Named turns come first, each shown by rows before and after it. Which turns, in which order, take the first row of each pair that follows to the second? Write the first one first, as in the answered first pair.
turn q584:
[-0.67  1.48  1.18  1.04 -1.74 -0.30  2.77 -0.56 -1.03  1.27 -1.82 -0.74
  0.41 -0.34  0.01 -0.71 -1.94  1.66  0.28  0.64  1.60  0.23 -0.52  1.45
  0.04  2.64  2.13  0.17 -0.67 -0.12 -1.83  0.26 -1.88]  ->  [-1.00  1.69  1.42  1.27 -1.64 -0.27  2.28 -0.80 -1.17  1.42 -1.47 -0.60
  0.08 -0.35 -0.28 -0.89 -1.62  1.64  0.13  0.79  1.45 -0.34 -0.53  1.31
 -0.22  2.98  2.10  0.15 -0.84  0.17 -1.59 -0.03 -1.92]
[-0.40 -2.13 -0.36 -0.52  0.41  3.37  1.74  0.61  1.22 -2.07  0.11  0.37
  0.84 -0.46  3.61 -0.25 -0.01 -0.62  0.06  0.71  1.46  2.55  2.03  0.48
 -1.68  3.76 -0.21 -1.07 -0.15 -1.39  0.11  1.58 -0.45]  ->  [-2.65 -1.79  0.11 -0.04  0.15  2.29  0.30 -0.34  0.17 -1.11  1.25  0.83
 -0.06 -1.70  2.13  0.26  0.61 -0.90 -1.99  0.31  0.27  1.38  2.80  0.23
 -1.62  5.02 -0.60 -1.33 -1.79  0.73 -0.16  1.99 -0.90]
[ 1.99  1.31 -1.23 -1.71 -1.72 -0.22  0.59  0.39  4.34  0.43 -0.12 -2.03
  1.80  1.63  0.80  0.07 -1.51 -1.40  1.36  1.60  1.19  0.54 -2.16  0.78
 -1.62  0.82 -1.48  0.02  1.79 -1.56  0.90 -1.27  1.21]  ->  [-0.53  0.97 -0.21 -1.29 -1.88 -1.27  2.11 -1.50  3.32 -1.03  0.37 -1.68
  1.35  0.92  0.95  2.10 -1.17 -2.88  0.14 -0.84  0.94  3.47  0.14  2.30
 -0.31  1.00 -1.94  0.06  0.00  0.14 -0.04  0.26  1.69]
turn q147:
[-0.37  0.96  1.33  1.44 -1.40 -0.07 -3.27  1.35  0.18  2.04  1.33 -0.50
 -0.17 -0.81 -3.13 -0.23  0.49  0.10 -4.36  2.03 -0.09 -3.88  0.21  0.51
 -0.48  1.99 -0.14  1.12 -0.09  0.94  0.10  0.81 -0.65]  ->  [-0.87  0.08  2.53  1.62 -1.46  0.07  1.75 -0.37  0.31 -1.39 -0.19 -1.12
  0.34 -0.37 -0.13  2.02 -0.38 -1.15 -3.40 -0.86  2.42  2.15  2.48  3.60
  1.25  0.44  0.23  1.49 -0.56  0.60 -1.43  2.53  0.46]
[ 1.02 -1.02  2.25 -0.11  0.68 -0.47  1.34 -0.18 -2.32 -1.70  0.37  0.54
  0.37  2.17  1.62 -0.88 -2.07 -1.84 -0.12 -0.94 -0.05  2.29  0.33  0.71
  0.86  0.48 -3.90  2.04 -1.01  0.82  0.52 -0.89  2.23]  ->  [ 2.89 -0.30  1.83  0.42  0.33  0.58 -0.51  1.52 -1.42 -0.04  0.43  0.53
  0.75  2.80  1.17 -2.98 -2.03 -0.35  0.72  0.86  0.93 -1.00 -2.37 -0.39
 -0.61  1.28 -2.64  1.38  0.31 -0.04  1.35 -2.40  1.33]
[-1.54 -2.46 -1.22  1.02  0.04  0.37 -3.26  1.72  0.12  0.81  0.18  1.04
 -2.56 -0.71 -1.15 -1.05  1.03  0.20 -0.48 -1.37 -1.80 -3.08 -1.29 -1.25
  0.40  0.70 -0.22 -1.00 -0.17  1.68 -0.02  0.89  0.31]  ->  [-1.48 -3.22  0.13  0.83 -0.33  0.82  1.00  0.44  0.52 -1.69 -1.46  0.34
 -1.76 -0.28  1.64  0.75  0.10 -0.67  0.49 -3.58  0.96  1.56  0.13  1.43
  1.58 -0.27  0.35 -0.82 -0.56  0.99 -1.13  1.95  1.29]
turn q744:
[-0.43  0.54  1.67  2.55 -1.21 -0.84  0.27 -0.31 -1.54  1.09 -2.42  0.76
 -2.36 -0.04 -0.22 -0.34 -1.03  0.04 -0.33  2.56  0.22 -1.70 -0.85  0.55
 -1.90  0.88  1.47  1.54 -0.08 -1.07 -0.18  0.57 -0.70]  ->  [-0.02  0.20  1.01  2.18 -0.75 -1.17 -0.40  0.06 -1.23  1.22 -2.12  0.65
 -2.39 -0.37 -0.35 -0.76 -0.79  0.02 -0.33  2.87 -0.57 -2.01 -1.05 -0.08
 -2.12  0.67  1.18  1.82  0.28 -1.12  0.13  0.06 -0.52]
[-0.04  1.30  0.40  0.55 -0.51  0.01  0.72  0.14  0.81  0.93 -0.50  0.85
  0.22  0.61  1.03  0.31  0.34  1.33 -0.97  0.17  0.74 -0.02 -1.24 -0.08
 -0.46  0.70  0.05 -0.34  0.43 -0.60 -0.21  0.38  0.81]  ->  [ 0.01  1.41  0.37  0.32 -0.48  0.14  0.26  0.11  0.83  1.12 -0.31  1.03
  0.32  0.55  0.83  0.38  0.51  1.50 -1.06  0.12  0.54 -0.47 -1.08 -0.34
 -0.25  0.85  0.10 -0.27  0.46 -0.45 -0.20  0.47  0.67]
[ 1.03 -0.48 -0.50 -0.74  0.34  0.66  1.05  0.88  1.37 -0.33 -0.31 -1.32
  0.25  1.62  0.78 -0.25 -0.76  0.12  1.65  0.98  0.62  1.35 -0.37  0.15
  0.38 -0.81 -0.62  0.42 -0.47 -1.28  0.65  0.23  0.26]  ->  [ 0.42  0.17  0.63  0.08 -0.43  0.84  1.85  0.29  1.11 -0.32  0.00 -1.04
  0.06  1.27  0.55  0.10 -0.83 -0.06  1.02  0.24  2.01  1.59  0.18  1.00
  0.29 -0.30  0.40  0.01 -1.11 -0.96  0.11  0.54 -0.08]
[-1.00 -0.34 -0.11  0.02  0.53 -0.89  0.53 -1.24  0.29 -0.55  0.17 -0.26
 -0.47  0.07  0.60  1.11 -0.44 -0.99  0.33 -1.24  0.16  0.62  0.98 -0.28
  0.03  0.85  0.39  0.02  0.03  0.85  0.03  1.27  0.21]  ->  [-1.17 -0.34 -0.09  0.17  0.58 -0.99  0.04 -1.31  0.46 -0.30  0.23 -0.10
 -0.57 -0.03  0.03  1.00 -0.45 -0.87  0.14 -1.34 -0.06  0.10  0.85 -0.63
 -0.17  1.15  0.33 -0.01 -0.02  1.19 -0.07  1.14 -0.06]
turn q874:
[-1.00  1.29  0.65  1.63  0.03 -0.63  1.24 -0.64  0.69 -2.77  0.19  0.42
 -0.32 -0.26  0.34 -0.14  0.64  0.00 -0.11 -1.40  0.36  1.99  1.13  1.66
  0.55 -0.16 -0.10 -0.21 -1.35  1.31 -0.19  0.40 -0.79]  ->  [-0.99  1.24  0.58  1.80 -0.24 -0.55  0.92 -0.47  0.86 -2.89  0.46  0.64
 -0.51 -0.34  0.19  0.01  0.71  0.09 -0.03 -1.64  0.45  1.76  0.96  1.51
  0.67  0.02  0.00 -0.29 -1.34  1.43 -0.06  0.67 -1.01]
[-1.53  1.10  2.63  2.94 -1.76  0.46  1.14 -1.48  0.28 -0.56  0.03  1.52
  0.44 -0.19 -0.31  1.07 -0.11  0.16 -1.42 -1.69  3.64  1.48 -0.81  1.82
  0.04  1.58  1.76 -2.99 -1.02  1.75 -0.61 -1.00 -0.70]  ->  [-2.95 -0.40  0.80  0.80  0.33 -1.00 -0.85 -1.74  0.10 -1.43  1.71  2.76
 -0.64 -1.12 -1.71  1.62  1.81 -0.72 -1.14 -3.39 -0.35  1.28  0.82 -0.12
  1.22  1.87 -0.59 -3.25 -0.32  2.78  0.64 -0.13  0.60]
[-3.27  2.16  3.26  3.42 -2.57  1.65 -0.28 -1.63 -1.39  1.07  0.14  0.47
  0.78 -1.89 -1.20  0.37 -1.85 -1.73 -1.26  1.09  3.84 -1.95 -1.11  3.25
 -1.37 -1.51  3.01 -0.89 -1.87 -0.77 -0.56  0.76 -4.23]  ->  [-5.65  0.77  0.89  0.99 -0.64 -0.37 -3.87 -2.00 -1.34  0.24  2.73  2.80
 -0.64 -3.14 -3.26  0.97  1.14 -2.41 -0.78 -1.69 -0.93 -3.38  0.74  0.18
 -0.34 -0.23  0.37 -1.55 -0.93  0.96  1.27  1.92 -2.74]
Then:
Each pair is two turns apart.
[-0.39  1.25  3.27  2.45 -1.40  1.45  1.19  0.70  2.07  0.45  0.15 -0.64
  0.47 -1.15  1.80  0.28 -0.53  0.96  1.10 -1.02  4.72 -0.39 -1.24  2.57
 -0.88  3.09  3.00 -0.61 -0.59  0.65 -0.99  1.08 -0.53]  ->  [-0.34 -0.43 -0.41 -0.54  0.93  0.51 -3.33  2.36  2.96  0.47  2.26  1.19
 -0.41 -1.52  0.02 -0.63  2.01  1.25  2.87 -1.85 -0.29 -2.73 -1.34 -1.60
 -0.79  3.68  0.42 -1.15  1.99  0.66  2.07  1.30  0.93] => q874 q584
[-1.26  0.23 -0.31  0.12 -1.23 -0.28 -1.54  1.00 -0.25 -0.23 -0.23  0.77
 -1.70 -1.30 -2.75 -0.58  2.56 -0.36 -2.25 -0.34 -1.16 -2.35 -1.20 -0.70
  0.23  0.60  1.52 -1.36 -0.61  1.23 -0.24 -0.49 -0.43]  ->  [ 1.60 -1.48 -2.01 -1.53  0.19  0.06  0.24  2.34  0.79 -1.82 -1.71 -0.16
 -0.73 -0.02 -0.57 -1.07  1.61 -0.46  0.42  0.27 -1.40  0.00 -1.73 -0.94
  0.68 -2.13  0.78 -0.62  1.87 -1.48  0.55 -0.88  1.09] => q744 q584
[-0.25  0.87  0.37  0.60 -1.04 -0.01 -2.36  0.59 -0.61  1.67  1.22  0.54
 -0.63 -0.02 -1.65 -0.68  0.81  1.25  0.47  1.03 -0.97 -1.45 -0.51 -1.15
  0.37  0.79 -0.30 -1.01  0.28  0.41  0.89  0.04 -1.06]  ->  [ 1.65 -0.55 -0.46 -0.37 -0.07  0.22 -0.69  0.95 -0.57  1.23 -0.08 -0.79
  0.03  0.71 -0.27 -1.00 -0.38  0.84  1.29  2.57 -1.63  0.56 -0.48 -0.61
  0.62 -1.89 -1.12  0.34  0.90 -1.28  1.03 -0.49  0.03] => q744 q874
[ 4.15 -1.68 -1.00 -1.66  2.00  1.86  2.96  0.99  1.06 -1.53 -1.96 -1.68
  1.93  1.59  3.32 -0.67 -1.82  0.03  2.38  1.73  0.79  3.49 -0.30  0.43
  0.11 -3.91 -0.27  1.38  2.05 -3.14  0.47 -0.98  1.38]  ->  [-3.11  1.45  3.21  2.08 -0.92  0.00  1.88 -2.93 -1.96 -0.53  0.65  0.60
  0.00 -1.12  0.07  2.16 -0.65 -1.07 -3.69 -1.41  1.80  1.88  2.45  2.69
  0.43  1.04  1.37 -0.04 -3.62  2.86 -2.40  1.27 -1.08] => q744 q584
[ 1.71 -1.79 -0.33  1.62 -0.07 -0.87 -0.19  1.33  0.30 -1.52  1.19  0.50
  0.41  0.76 -0.15 -1.09  1.42 -0.37 -0.17 -1.21  0.11  0.12  0.78  1.20
  3.54 -1.53 -1.17 -1.26  0.35 -2.57 -0.19 -0.63  1.17]  ->  [ 1.49 -1.88 -0.52  1.67  0.21 -1.24 -0.84  1.15  0.09 -1.33  1.48  0.68
  0.27  0.40 -0.60 -0.94  1.44 -0.68 -0.82 -1.23 -0.58 -0.17  1.07  0.67
  3.70 -1.47 -1.59 -1.17  0.07 -2.11 -0.11 -0.60  1.05] => q147 q147
[-2.96  0.75  0.82  0.44 -0.55  1.45  0.30  0.01  1.06 -0.81  0.68  0.92
  0.26  1.09  1.33  0.42  0.17  0.09  1.20 -2.60  2.07  0.72  1.24  0.58
  1.38  1.34  0.99 -0.36  0.17  0.68 -2.34  3.27  1.12]  ->  [-1.14  0.88 -0.95 -0.30  0.34  1.50 -2.75  1.90  1.64  1.06  1.12  0.91
 -0.06  1.29  0.01 -1.48  0.41  1.31  1.69 -0.24  0.26 -2.79 -0.90 -1.87
  0.17  1.39  0.60 -0.32  1.90 -0.14 -0.73  1.71  0.92] => q147 q744
[ 2.70 -0.72 -0.60 -0.86  0.05  1.69  0.55  1.86  2.25 -1.01 -0.64  0.36
  0.76  1.01  2.04 -1.19  0.44  1.74  3.71 -0.76  1.83 -0.02 -1.55 -0.90
 -0.65  0.29  0.63 -2.43  3.29 -2.15  1.65 -0.08  0.06]  ->  [ 1.66 -1.78 -0.01 -1.28  1.40 -0.93  2.21 -0.23 -1.33  0.06 -1.40 -2.34
  0.57 -0.52  0.99  0.26 -1.84 -0.56 -0.89  2.72 -2.72  2.48  0.92  0.73
  0.77 -3.40 -1.94  2.11 -0.67 -1.03 -0.41 -0.52  0.84] => q147 q874
[ 2.05  0.49 -0.11 -1.39 -1.52  0.24 -0.56 -0.88 -2.11 -0.14  0.63  0.27
 -1.97 -1.26 -0.01 -3.15 -0.94  0.82 -1.72  2.50  1.72 -3.38 -0.59 -0.25
 -1.10 -0.56  0.00 -1.17  0.68 -0.66 -0.36  0.72 -2.70]  ->  [ 2.69 -1.04 -1.86 -3.05  0.00 -0.22 -0.65 -0.43 -1.74 -1.23  0.59  0.15
 -1.92 -1.11  0.57 -2.80 -0.51  0.34 -0.68  2.09 -0.50 -1.99  0.17 -0.88
 -0.39 -1.79 -1.93 -0.52  1.79 -0.97  0.74  1.06 -1.09] => q874 q744
[ 1.74 -1.18 -0.60 -1.62  0.36 -0.17 -0.12  0.48 -0.27 -1.51 -0.15 -0.26
  0.44  0.71  0.30  1.56 -0.45 -0.44  2.30 -1.03 -1.60  2.24  0.60 -2.08
  0.18  0.05 -1.43  0.34  1.09 -2.47  0.82 -0.42  1.61]  ->  [ 2.83 -0.45 -0.16 -0.82 -0.32  0.48  0.37  1.11 -0.28 -0.39 -0.87 -0.98
  0.94  1.07  0.53  0.62 -1.69  0.15  2.31  0.97 -0.20  1.24 -0.69 -1.79
 -0.66 -0.27 -0.23  0.48  1.22 -3.07  0.36 -1.58  0.90] => q147 q874
[ 0.21 -1.47 -0.33 -0.05  1.29 -1.15  1.94 -1.44 -0.68 -2.27 -0.76 -1.00
  0.47  0.46  0.70  1.51  0.21 -0.79 -0.89 -2.15 -1.21  3.10  1.27  0.94
  0.24 -2.13 -1.63  0.40 -1.41 -1.33 -0.75 -0.04  0.55]  ->  [-0.03  1.05  0.30  1.79 -0.50 -0.41 -2.22 -0.25 -0.99  1.05  0.85 -0.18
 -0.36  0.09 -1.89 -0.57  0.86  1.20 -2.31  0.24 -0.57 -2.92 -1.45 -0.56
 -2.17  0.97  0.42 -1.00 -1.75 -0.44 -0.11 -1.38 -1.99] => q874 q147
[ 0.94 -0.62  1.32  1.23 -1.05  0.74  3.00  0.14 -1.34 -0.09 -2.25 -1.83
  2.27 -0.39  1.37 -0.85 -1.74 -0.68 -0.87  2.71  1.95  0.74 -3.15  3.88
 -0.85 -2.89 -0.92  1.09 -3.07 -2.13 -1.56 -1.25 -1.66]  ->  [-1.07  0.60  1.76  1.81 -1.17 -0.54  0.15 -0.37 -2.53  1.55 -0.41 -1.00
  1.10 -1.50 -1.01 -0.82 -1.01 -0.63 -3.48  2.98 -0.10 -2.21 -3.04  2.99
 -1.35 -1.16 -1.23  0.80 -4.70 -0.15 -1.88 -1.12 -2.66] => q584 q584
[ 0.00  0.89 -0.81 -0.62 -0.63 -0.16 -1.32 -0.76  0.05  0.47 -0.61  0.92
  0.52  0.12 -0.68  0.09  0.69 -1.05 -0.63  0.14  0.79 -3.06  0.24 -0.04
 -0.83  2.76  1.73 -2.02 -0.56  0.44 -0.74  0.17 -0.83]  ->  [ 0.37  0.52 -0.28 -0.43 -0.93  0.33 -0.46 -0.83  0.46  0.06 -1.33  0.71
  0.92  0.70  0.21  0.27  0.27 -0.97 -0.01 -0.20  2.12 -2.29 -0.04  0.46
 -0.82  2.60  2.24 -2.33 -0.24 -0.19 -0.85  0.32 -0.75] => q147 q147
[ 1.18 -0.20 -0.01  1.91  0.05 -1.13  1.10 -1.27  0.36 -0.31 -0.71  1.08
  0.18  0.09  1.86  0.20 -0.36 -0.38  0.71 -2.03  3.14  0.86 -0.94 -0.77
 -0.21  0.26  0.83 -0.39  0.59 -0.18 -0.27 -0.63 -1.20]  ->  [ 0.68 -1.33 -1.09  0.63  1.52 -2.01  0.64 -1.49 -0.26 -0.81 -0.37  1.14
 -0.26 -0.37  1.34  0.79  0.02 -1.14  0.38 -2.39  0.44  1.84  0.31 -1.62
  0.78 -0.67 -0.68  0.32  0.61 -0.21  0.38 -0.17 -0.07] => q874 q874
